In the data rows, zero lies at 4.5, halfway between 4 and 5.
Some points:
[3 6 8 5 3 4 6 4 4 3 2 2 5 5 6 2 6 5 6 4 3 3 6 4 6 4 5 1 4 6 6 4 4 3 7 5 4
 3 7 4 8 4]
[1 6 6 6 5 6 1 4 4 4 8 4 6 2 6 4 1 5 4 6 4 4 6 5 1 6 6 6 4 6 3 1 4 3 4 4 7
 8 7 7 3 4]
[5 3 5 6 4 3 3 0 3 5 7 7 4 4 4 0 8 6 5 5 4 4 2 0 4 6 4 2 5 5 4 4 7 3 5 5 4
 5 6 4 5 7]
[6 4 5 4 3 6 3 6 4 6 4 6 2 4 5 5 3 0 5 9 6 4 5 1 3 3 3 5 3 3 6 5 3 4 6 2 5
 5 4 5 6 2]
[5 6 3 1 5 2 3 8 2 3 1 5 5 5 3 3 4 6 2 6 6 4 6 3 4 6 3 2 2 1 2 7 5 5 2 4 6
 4 3 4 4 5]
[4 2 4 5 5 7 4 3 4 6 5 2 5 4 4 4 2 5 2 4 2 4 3 1 5 4 3 5 3 2 6 3 2 4 4 6 5
 2 4 3 9 7]
[6 4 0 4 6 6 3 8 7 3 4 3 5 4 2 2 6 4 7 6 6 5 7 6 5 5 5 3 4 5 2 2 4 5 1 3 3
 4 7 4 0 3]
[5 3 4 6 4 6 6 5 5 1 3 8 3 5 4 7 2 4 2 2 2 5 4 2 4 3 3 6 6 7 3 5 7 6 4 5 4
 6 3 2 0 7]
[4 3 5 6 1 6 4 4 5 8 4 5 7 6 6 2 5 1 6 6 4 5 5 6 4 8 4 7 5 1 6 6 8 3 7 1 6
 4 6 0 7 5]
[5 3 6 6 2 5 4 4 3 5 4 7 4 2 5 4 6 4 4 1 4 6 5 7 5 3 2 3 6 0 4 6 3 3 2 6 7
 6 5 6 2 4]
[6 4 2 4 4 6 3 2 4 7 1 6 4 6 4 1 5 3 4 6 4 5 4 4 3 2 8 6 4 5 4 5 2 4 6 8 4
 4 5 5 1 2]
[6 3 5 6 3 6 5 5 4 3 4 0 5 6 6 3 4 1 3 5 3 6 2 5 3 6 3 5 5 5 2 5 4 4 4 5 3
 5 3 5 1 2]
[1 6 5 5 4 5 6 6 5 3 5 5 5 5 4 3 7 4 4 4 3 4 3 5 3 1 4 3 3 5 5 4 5 2 3 5 2
 4 4 5 5 4]
[5 1 6 5 3 4 7 8 4 4 4 7 6 5 2 1 5 4 4 4 4 3 6 6 2 3 5 3 5 9 5 1 3 5 8 6 6
 2 5 4 6 4]
[2 4 6 5 4 7 6 2 2 1 5 5 3 8 2 5 6 6 3 4 6 5 4 3 7 5 1 6 4 5 3 5 4 4 3 4 5
 2 5 5 4 6]
[5 5 7 3 8 4 6 4 5 5 3 6 9 4 2 5 5 3 3 6 3 3 4 4 3 4 2 2 4 5 4 6 6 6 4 4 5
 6 6 4 6 5]
[5 8 4 4 1 5 6 2 3 4 1 5 3 6 1 5 3 4 5 2 5 2 7 3 2 4 4 6 3 4 7 5 7 2 3 3 1
 5 5 5 6 5]
[3 4 5 3 7 7 7 2 4 7 5 4 7 3 4 4 3 4 4 2 4 5 8 4 8 8 5 3 7 3 4 5 5 3 6 3 1
 4 6 4 1 2]
[2 4 3 3 7 5 4 5 2 4 3 4 6 3 6 2 2 4 5 1 4 3 2 5 6 4 7 4 2 4 3 7 4 4 5 7 5
 4 4 3 7 4]
[6 3 6 3 4 3 2 4 5 6 4 3 8 3 3 5 5 6 6 1 4 5 7 1 5 2 5 6 3 7 4 3 4 8 4 5 5
 3 3 4 3 6]
[7 3 4 8 4 3 6 7 2 5 6 5 7 4 7 4 5 8 6 6 4 6 6 1 5 6 3 5 3 7 3 5 5 4 4 3 0
 7 2 5 5 4]
[4 5 5 1 5 6 7 4 3 5 6 6 4 5 6 2 5 7 4 6 4 4 6 4 2 6 6 4 9 3 4 5 3 6 4 5 4
 6 2 3 4 4]
[1 6 5 4 5 0 4 5 6 6 4 6 3 4 6 3 2 7 5 4 6 9 4 4 6 2 3 6 4 6 6 4 6 5 4 6 3
 3 7 5 3 1]
[6 3 4 4 5 0 5 4 6 3 8 4 6 4 3 5 4 6 6 6 6 5 5 3 6 5 6 4 1 1 4 3 3 4 8 5 7
 8 7 5 3 5]
[5 7 5 6 5 6 3 6 4 4 6 7 0 4 4 4 3 5 7 4 3 5 2 3 4 6 2 5 5 6 3 7 2 3 5 8 5
 5 4 5 5 6]
[5 5 2 2 3 4 2 4 1 5 4 4 7 3 4 7 1 6 8 5 4 3 4 5 2 1 4 4 5 6 3 4 6 5 5 4 3
 6 5 6 5 5]
[5 3 4 6 7 6 6 4 5 3 3 3 1 7 1 2 3 7 8 5 2 7 3 5 4 5 5 5 5 3 7 0 8 4 4 4 5
 6 5 2 5 3]
[4 2 5 6 6 4 4 1 5 3 3 4 6 2 5 2 5 2 5 4 7 4 5 2 2 3 3 9 7 5 5 9 4 5 6 3 6
 3 4 5 4 3]
[5 3 6 8 7 6 4 6 3 4 3 4 7 4 5 9 6 6 5 5 6 5 3 6 3 6 4 8 5 5 3 3 4 3 6 6 5
 3 6 4 7 3]
[4 7 2 4 5 3 6 6 6 3 4 5 2 2 7 9 7 5 5 1 5 5 4 3 3 6 2 4 5 4 5 1 6 3 7 4 5
 3 3 3 5 3]
[3 3 8 2 2 4 3 3 4 5 5 2 2 4 4 7 5 4 6 2 8 5 5 5 5 3 7 2 4 7 3 7 3 5 3 5 4
 7 5 1 5 2]
[4 4 2 3 7 5 6 5 5 7 4 4 3 6 3 3 5 3 5 4 3 5 3 4 5 2 3 4 5 5 4 7 6 3 3 3 6
 2 6 7 3 6]
[5 2 6 2 4 4 2 5 6 5 6 8 8 5 3 5 3 5 2 3 4 6 3 5 7 4 7 4 5 6 7 5 5 2 2 5 5
 4 4 6 8 2]
[4 9 4 5 6 5 6 5 7 6 6 2 6 5 4 5 5 4 4 6 7 9 4 4 0 3 6 2 5 6 5 6 5 6 4 4 6
 4 2 3 5 5]
[3 5 5 1 4 7 8 6 4 3 4 5 5 1 4 4 3 5 5 4 5 5 4 5 6 9 4 5 2 8 7 4 1 5 4 2 7
 5 2 4 1 5]
[6 4 6 6 4 3 7 3 3 5 4 4 1 3 3 5 5 4 5 6 5 4 4 6 4 5 7 4 3 4 7 5 6 2 4 4 6
 3 4 5 1 4]
[3 3 5 4 7 5 5 5 2 6 3 4 2 4 3 6 9 1 6 6 4 8 3 5 5 5 4 6 5 2 5 5 2 8 4 6 2
 6 5 4 5 5]
[2 2 6 6 3 6 3 4 3 5 3 3 4 5 4 5 6 7 4 2 4 4 5 2 4 5 4 4 5 3 5 5 3 3 4 4 6
 6 5 6 3 3]
[3 3 6 5 5 2 2 5 5 4 1 6 2 7 3 4 2 4 5 5 7 0 3 5 6 7 7 5 4 4 4 1 5 5 5 2 5
 4 2 3 5 3]
[4 4 5 5 5 3 5 6 5 4 3 4 1 4 6 3 5 3 6 6 4 1 7 1 4 5 6 7 4 4 5 6 3 4 1 6 5
 5 6 2 7 4]
[8 3 3 0 8 6 4 4 7 3 7 3 3 7 6 7 4 6 3 4 3 6 5 7 5 5 3 5 3 5 3 3 4 3 7 2 4
 4 4 1 5 4]
[3 6 3 5 3 5 4 4 1 8 6 7 3 3 4 6 7 4 5 4 5 6 1 6 6 6 7 5 4 5 2 4 5 3 6 5 4
 2 3 5 5 6]
[4 6 3 5 5 3 3 5 4 5 4 6 6 5 6 5 3 5 2 7 6 7 5 7 4 4 2 4 7 3 5 4 4 2 6 6 3
 4 3 4 3 6]
[3 5 3 6 5 1 4 4 5 4 4 4 3 4 4 4 7 6 4 6 5 4 5 6 4 9 3 7 5 6 5 9 6 5 7 3 6
 4 6 5 4 2]
[4 5 2 6 5 6 4 3 8 6 5 7 6 3 3 6 6 6 6 4 5 2 2 6 4 4 3 4 7 7 7 4 1 4 2 2 3
 6 5 3 5 4]
[6 9 7 9 5 3 6 5 4 6 0 5 5 6 7 4 3 5 4 1 4 5 1 5 4 3 5 5 4 4 5 4 5 9 4 0 3
 7 6 5 3 5]
[8 7 6 0 6 4 1 6 4 3 5 5 5 5 4 3 7 4 6 5 2 3 2 5 8 5 4 5 6 6 6 6 5 5 5 6 5
 6 3 6 5 3]
[5 6 4 3 2 4 6 6 4 6 6 4 4 6 6 6 4 5 6 3 3 6 5 5 2 4 4 6 5 4 5 4 6 6 5 5 7
 5 5 6 5 2]
[5 4 3 5 1 3 4 4 4 3 8 2 2 4 4 8 4 3 3 5 1 4 2 6 4 5 7 4 6 4 5 7 4 4 4 4 2
 3 7 4 5 5]
[4 5 5 3 5 5 5 5 3 5 5 3 3 4 5 4 5 6 3 5 5 1 3 6 5 0 5 7 6 4 8 5 1 4 7 4 3
 7 3 4 4 7]
[4 4 4 5 6 4 0 5 3 8 4 4 1 4 3 4 7 6 1 4 0 5 8 6 5 3 3 4 2 5 3 6 3 4 6 1 6
 6 2 6 4 4]
[5 9 3 4 4 3 5 4 2 5 6 3 4 4 3 3 5 2 4 4 6 7 6 6 5 5 2 5 4 6 1 3 3 9 5 5 3
 6 8 6 4 5]
[2 0 4 6 5 7 4 7 6 4 4 6 4 6 4 8 5 5 4 7 5 5 7 4 4 5 6 4 0 3 6 8 6 7 7 6 2
 6 4 7 3 7]
[5 4 5 3 3 3 3 2 7 2 6 4 7 2 3 4 4 3 2 4 3 6 3 7 3 6 5 6 3 3 6 5 5 6 3 5 1
 6 4 3 7 4]
[4 6 4 6 5 4 6 5 6 5 5 2 4 5 5 6 3 5 2 8 5 2 4 2 8 1 4 4 6 5 5 3 7 4 4 6 5
 4 4 4 3 3]
[3 7 2 7 4 5 3 3 4 2 5 6 7 6 8 7 5 3 4 5 4 4 4 3 5 5 7 4 2 2 5 1 2 8 6 6 5
 3 6 5 2 3]
[7 5 2 6 5 7 4 4 6 3 4 4 4 2 8 4 2 5 1 4 7 6 7 6 5 8 6 4 5 6 8 4 6 6 3 7 6
 5 5 6 8 6]
[8 7 7 6 6 5 6 5 3 4 7 7 6 4 2 5 3 6 4 4 5 3 7 6 4 4 5 5 4 3 4 7 4 5 6 5 5
 3 6 3 2 5]
[6 6 3 3 5 1 5 1 6 6 3 4 4 5 5 8 3 5 6 5 3 4 9 6 6 4 4 5 6 5 4 2 4 4 1 5 4
 5 4 6 5 6]
[5 8 6 3 4 9 3 5 6 5 5 4 4 4 5 4 7 3 4 4 4 2 5 1 4 6 5 5 6 5 6 4 7 6 3 4 4
 2 5 5 3 6]
[6 6 5 1 2 6 3 5 4 1 4 3 7 7 8 5 8 8 5 6 5 6 7 5 3 3 5 6 4 4 4 2 6 2 2 5 5
 3 5 2 4 6]
[6 4 5 4 1 4 7 4 8 6 0 2 4 2 2 7 4 6 5 7 3 5 3 3 6 9 5 2 6 4 4 6 5 5 5 6 6
 2 4 4 4 7]
[4 4 5 5 8 3 6 4 6 4 7 4 6 9 6 3 2 3 6 4 5 2 4 4 3 7 3 3 4 2 4 5 3 6 3 5 3
 1 0 9 6 1]
[5 4 3 6 4 2 7 3 4 3 4 3 4 2 6 5 6 4 4 5 4 7 6 5 4 4 9 5 6 4 4 3 3 2 4 3 5
 4 3 6 6 7]
[7 5 7 4 5 7 4 4 6 4 1 4 2 2 7 4 6 6 4 5 7 5 4 5 4 4 2 3 4 3 3 3 6 6 5 7 2
 5 5 7 9 3]
[5 4 1 7 4 8 7 5 4 3 6 6 5 4 5 4 6 5 5 4 6 3 6 5 8 1 5 3 4 6 3 6 7 7 4 3 7
 7 3 3 7 1]
[2 3 5 5 3 4 7 7 7 4 6 4 5 1 5 2 3 7 5 6 3 3 5 7 5 3 2 7 5 1 3 3 5 6 4 5 4
 1 4 6 7 4]
[5 3 5 5 6 4 3 4 2 4 6 4 6 3 5 5 4 2 5 5 7 4 5 8 7 4 1 2 4 5 5 4 7 8 4 5 6
 5 3 4 6 9]
[3 7 5 8 5 3 1 5 6 3 5 4 5 4 4 5 2 2 7 4 3 7 6 5 8 3 3 2 5 6 5 6 2 2 7 2 5
 5 4 4 5 6]
[5 3 5 3 5 4 3 6 5 3 5 3 4 6 4 5 6 3 6 0 6 6 3 3 3 4 8 5 7 1 4 4 7 1 7 4 2
 6 4 7 2 6]
[4 7 6 7 5 7 6 4 5 7 4 5 4 6 3 6 5 4 3 5 5 4 2 5 6 5 6 9 3 4 1 4 4 3 3 6 4
 4 4 5 6 4]
[6 3 4 8 4 2 3 6 3 7 7 3 3 8 6 4 4 3 4 2 6 3 7 6 4 6 3 4 5 7 8 3 5 6 3 8 5
 5 3 3 2 6]
[4 0 4 3 6 3 5 4 4 6 5 5 7 6 7 5 4 5 4 5 6 2 1 4 4 4 5 4 3 6 3 5 2 3 4 2 4
 3 9 5 7 6]
[2 6 3 4 4 6 7 6 7 5 5 4 6 8 2 3 3 3 4 4 5 3 4 2 7 6 4 5 6 6 5 4 5 5 6 6 6
 9 5 7 7 5]
[4 4 5 3 5 6 6 2 8 4 6 5 3 5 8 4 3 7 7 4 5 5 5 8 5 4 4 3 1 6 4 5 4 4 6 5 6
 5 4 6 3 6]
[6 1 6 3 4 5 6 4 4 4 6 6 3 4 5 5 3 6 4 7 4 5 3 5 7 3 9 3 9 5 4 7 3 8 4 2 6
 2 4 6 7 6]
These points spread out most along one direction. Take the direction at right angles to it along which they spread out most. Go by this last direction. For each point below, how far along it does it lie, from 0 to 99? 50 is the average, and the first point above lies past it. One standard deviation of the points above along it is 16.
[2 0 4 6 5 7 4 7 6 4 4 6 4 6 4 8 5 5 4 7 5 5 7 4 4 5 6 4 0 3 6 8 6 7 7 6 2
 6 4 7 3 7] 47
[2 6 3 4 4 6 7 6 7 5 5 4 6 8 2 3 3 3 4 4 5 3 4 2 7 6 4 5 6 6 5 4 5 5 6 6 6
 9 5 7 7 5] 58
[5 3 6 6 2 5 4 4 3 5 4 7 4 2 5 4 6 4 4 1 4 6 5 7 5 3 2 3 6 0 4 6 3 3 2 6 7
 6 5 6 2 4] 32
[3 5 5 1 4 7 8 6 4 3 4 5 5 1 4 4 3 5 5 4 5 5 4 5 6 9 4 5 2 8 7 4 1 5 4 2 7
 5 2 4 1 5] 60
[5 3 6 8 7 6 4 6 3 4 3 4 7 4 5 9 6 6 5 5 6 5 3 6 3 6 4 8 5 5 3 3 4 3 6 6 5
 3 6 4 7 3] 55
[4 5 2 6 5 6 4 3 8 6 5 7 6 3 3 6 6 6 6 4 5 2 2 6 4 4 3 4 7 7 7 4 1 4 2 2 3
 6 5 3 5 4] 58
[3 3 8 2 2 4 3 3 4 5 5 2 2 4 4 7 5 4 6 2 8 5 5 5 5 3 7 2 4 7 3 7 3 5 3 5 4
 7 5 1 5 2] 49
[8 7 6 0 6 4 1 6 4 3 5 5 5 5 4 3 7 4 6 5 2 3 2 5 8 5 4 5 6 6 6 6 5 5 5 6 5
 6 3 6 5 3] 57
[3 6 3 5 3 5 4 4 1 8 6 7 3 3 4 6 7 4 5 4 5 6 1 6 6 6 7 5 4 5 2 4 5 3 6 5 4
 2 3 5 5 6] 34
[5 3 5 5 6 4 3 4 2 4 6 4 6 3 5 5 4 2 5 5 7 4 5 8 7 4 1 2 4 5 5 4 7 8 4 5 6
 5 3 4 6 9] 82
[5 4 3 6 4 2 7 3 4 3 4 3 4 2 6 5 6 4 4 5 4 7 6 5 4 4 9 5 6 4 4 3 3 2 4 3 5
 4 3 6 6 7] 52
[5 1 6 5 3 4 7 8 4 4 4 7 6 5 2 1 5 4 4 4 4 3 6 6 2 3 5 3 5 9 5 1 3 5 8 6 6
 2 5 4 6 4] 70
[4 5 5 1 5 6 7 4 3 5 6 6 4 5 6 2 5 7 4 6 4 4 6 4 2 6 6 4 9 3 4 5 3 6 4 5 4
 6 2 3 4 4] 52
[5 9 3 4 4 3 5 4 2 5 6 3 4 4 3 3 5 2 4 4 6 7 6 6 5 5 2 5 4 6 1 3 3 9 5 5 3
 6 8 6 4 5] 44
[6 1 6 3 4 5 6 4 4 4 6 6 3 4 5 5 3 6 4 7 4 5 3 5 7 3 9 3 9 5 4 7 3 8 4 2 6
 2 4 6 7 6] 78
[5 4 5 3 3 3 3 2 7 2 6 4 7 2 3 4 4 3 2 4 3 6 3 7 3 6 5 6 3 3 6 5 5 6 3 5 1
 6 4 3 7 4] 66
